Turns in one plane each, and the order they were made in; the first pair answered
turn Voka:
[ -2 -38  12  23 -32 -22  20   2 -22  61  18  25 -18 -67 -50  35] -> [ 25  -1 -10  -8  27  -2  28  -7 -45 -19 -14 -28  94  35   5  51]
[-52  32  -2  -2   7 -35 -82 -13  60 -56  -8  -1 -63 -17  40 -55] -> [  -6  -44   18  -10  -47  -12   21    9  -40   51    8   67  -37 -108
  -21    3]
[  2 -38 -44   6  14  26  35 -23  28 -23  16  25  34 -12  19  26] -> [-16 -26 -46  13  19  17   5 -29  55 -37  18  16  10  -5  27   9]
[ 20 -10  19 -35 -10  23  19  14 -57  32 -16 -13  52  24   2  33] -> [-19  32  12 -22   9   3 -57   1  16 -23 -18 -42   1  59  28 -12]
turn gamo:
[ 32 -30 -15   4  54 -10  17  31  17  15  -8  41  33  54 -13 -41] -> [ 33 -13   7  -2  16 -32  -3  52   0  49 -30  30   4  39 -37 -46]
[ 21 -33  11   8  49 -45  21   8  36  28 -52  -7  96  34 -52   9] -> [ 21 -25  23   8  29 -57   9  19  27  47 -63 -11  79  25 -66   6]
[ 10  10   2  -1  10   5  -1  -2  -7 -15 -29 -15  17  24   6  -3] -> [ 12  -8  -1  14  29   7  13  -7  10  -9 -21   0  11  12   3 -12]
turn dodeg:
[-30  -7 -31  12  18  27  -5 -26  46 -77  45  14  -1  12  48  -4] -> [-20 -41 -23  36  22  23  16 -21  58 -30  47  47 -28 -28  18 -21]
[ 16 -25 -26  36  27  15  12   7  19  18  13  17   3 -17 -21 -22] -> [ 10  -7 -10  30  -5  -1 -13  22   8  37  -5   4 -20 -25 -35 -26]
[-21  -2   6   7 -37 -12 -11   8   2  10   8   7 -43 -38 -18  17] -> [-26  23   3  -7 -43 -11 -29   7  -8 -16   4 -13 -29 -12  -2  26]
turn sal:
[  7  10   3  29  56 -34 -36  -3  60  21 -42  -6 -34  11 -18 -59] -> [ 26  11 -18   3  83  -1  -4 -15  28 -28 -34 -20  49  55  18 -22]
[-17  20   2  -6 -28  -3 -36  -5   5 -12  21  -2 -37  -4   6  -3] -> [ -7  21  -6 -18 -15  12 -21 -12 -12 -33  22  -8   5  17  23  14]
[ -18    7  -24  -12   68  -15  -18  -21   27 -113  -14  -15   40   64
   55   14] -> [ 36   7  28 -41 -12 -38  21  43 -90  13 -82 -18  58  21 -19  43]
turn tukit:
[ -8  45  39  25 -62 -36 -41  10  10  36 -54   1 -75  18  21 -18] -> [-31  41  25  24 -70 -22 -48 -11  25   6 -14  15 -89   6  38  -3]
[ 53 -27  11  44   1 -19  36  33 -53  59 -27  76 -19 -26 -50  18] -> [ 12 -39  -9  42 -18   5  26   1 -31  14  44  98 -48 -52 -25  46]
[ 11   0 -10  45  59  15  25 -43  22 -10  -1 -38  52  28  25  23] -> [ 34   2  14  44  43  -4  33 -17  -6  46 -41 -43  48  15  -8  12]
[-14  11  -9  11   4   9  -6 -16  28 -17   7  23 -22 -32 -21  11] -> [ -7  15 -14  12  29   9  -6 -18  35 -32  -3  13  -3 -12 -11   3]
Now pairs of rows:
(two turns a pair)
[ 20  31  -7   3  30  16  41  12  -4 -47 -25   8  36  40  25  15] -> [ -5  43   5  31  23 -15  -7  15  50 -30 -32   9 -43  19   8 -32] -> Voka, tukit
[-51   5  -7 -55  19  -9  36  -5  31  13   7 -35 -16  10  18 -14] -> [-46  -1  -1 -50  10 -15  37   1  30  33   1 -29 -30   0   5 -19] -> dodeg, gamo
[-43  20 -22  57   7  -7 -31 -16 102 -52  13  11 -89  -2   0 -14] -> [-47  30 -19  51  -5 -10 -42 -13  94 -56   7   1 -90   4   2 -13] -> dodeg, dodeg
[-36  67   6   5 -45 -19 -55  52 -24  -7 -53 -20 -21   8 -33 -21] -> [-55  34 -10   2 -81  14 -29  29 -38 -16  18  24 -33 -43 -27  27] -> Voka, tukit
[ -9 -30 -29 -45   0  28   9   0 -21 -30   9   8  14 -23  30  46] -> [ -9 -50 -17 -27  -7  17  15   8  -8  11   7  31 -21 -58   1  28] -> dodeg, sal
[-14  24 -10 -26 -18  30  18  17 -86 -40  28  -7  54  17  19  69] -> [-40  59  12 -27 -62  -1 -40  34 -73 -22  10 -28 -10   6   3  49] -> sal, dodeg
[ 16 -28  -9  23  -5 -13  -2 -26   1  78 -21  27  -7 -53  -6 -63] -> [ 28 -36 -33  -4  10  25  38 -44 -37  28   5  27  71 -22  30 -13] -> tukit, Voka
[ 25  -1 -20  -4  76 -11  34  -4 -18 -28 -34  -9  73  68  10 -13] -> [-18  -3  -5  40  56 -49 -23  -2  58  12 -25  10 -48  17 -23 -71] -> sal, sal
[ 27 -39 -32  22  78   6  39 -41  47 -33   9   9  51  19  22 -27] -> [ 31 -15  -8  34  70 -32   5 -14  60  10 -42 -12  13  21  -8 -72] -> tukit, Voka
[-27  38   5 -64 -56  39 -24 -27 -64 -43  55  29 -11  11  38  65] -> [-42  23 -16 -38  -6  43 -25 -51  -4 -75  77  43 -22  18  55  39] -> dodeg, Voka
[-26  15  26  43  -9  35   2 -41 -10 -13  20  57 -15   2 -29  -4] -> [-26  23  19  34   3  40  -1 -47 -12 -38  15  44   8  28 -13   0] -> sal, Voka
[ -4 -23  38 -15   0   1   3  -9 -25  51 -43  34  -4 -20 -50  -6] -> [-40  10  33 -13 -11 -11 -51 -18  13  14 -32  15 -45  -6 -30 -21] -> sal, gamo
[ 39   0  13   3  10   0  37 -14 -30  44 -30  28  30 -13 -38   5] -> [ -7  -3   0  31  25  -5  -3 -38  46  11  10  42 -36 -27 -22 -24] -> sal, tukit
[  7   4   3   9 -10  13  11  13 -16  16   7  -4 -23  -4 -12   8] -> [ -3  13   1   9 -16  11   0  11  -9   7  11  -8 -31  -3  -8   8] -> gamo, sal
[  4 -26  13  -9 -29  31   2  17  28  13  26  34 -42 -59 -17   4] -> [ 27 -26   2 -34 -19  52  34  16 -16  -7  20  23  28 -29   1  39] -> sal, sal
[ 43 -34   8  35   9  10  43   8 -16  79 -15  10   4 -44 -36 -55] -> [ 21  55  16 -19 -42  -3 -33  17 -53  19 -45 -67  24  27   5 -26] -> dodeg, dodeg
[ -5  46 -31  -9 -42 -23 -12  23 -33   2 -55 -23 -23   6  17   1] -> [-11  47 -50 -10 -16  -9 -12   7 -16 -37 -37 -26  -7  26  42   6] -> sal, sal
[ 17  -1  16 -39 -16 -26   6  30 -28  47  11   6 -21 -37 -31  29] -> [ 12  24  -4 -61   1  -7  -5  17 -34 -22  17 -22  27  16  17  48] -> dodeg, dodeg
[ 41 -29  26  20   2  15  60 -10  23  35  18  56  14 -26 -63  19] -> [ 18  21  51   3 -62 -17  -7  10  11  47  -6  21 -39 -27 -71  15] -> sal, gamo
[ 30 -39   1  24  35  -1  35   4  14  39 -15   8   6 -14 -27 -34] -> [ 27  19  15 -14  -3 -15 -10  22 -24  20 -50 -47  22  30 -14 -19] -> gamo, Voka
[ 44 -21   4  17 -29  13  29  14 -37  73 -33   1   3 -48 -56 -13] -> [ 13  12  -6 -24 -82  36  -1   2 -72  14   5 -17  13 -35 -15  44] -> gamo, tukit
[ 20 -13  10 -12 -16   6  23  18 -39  10 -12  -1  29  -4  -4  25] -> [ 23 -30   4   4   5  10  37  12 -21  15  -1  16  25 -15  -8  14] -> gamo, gamo
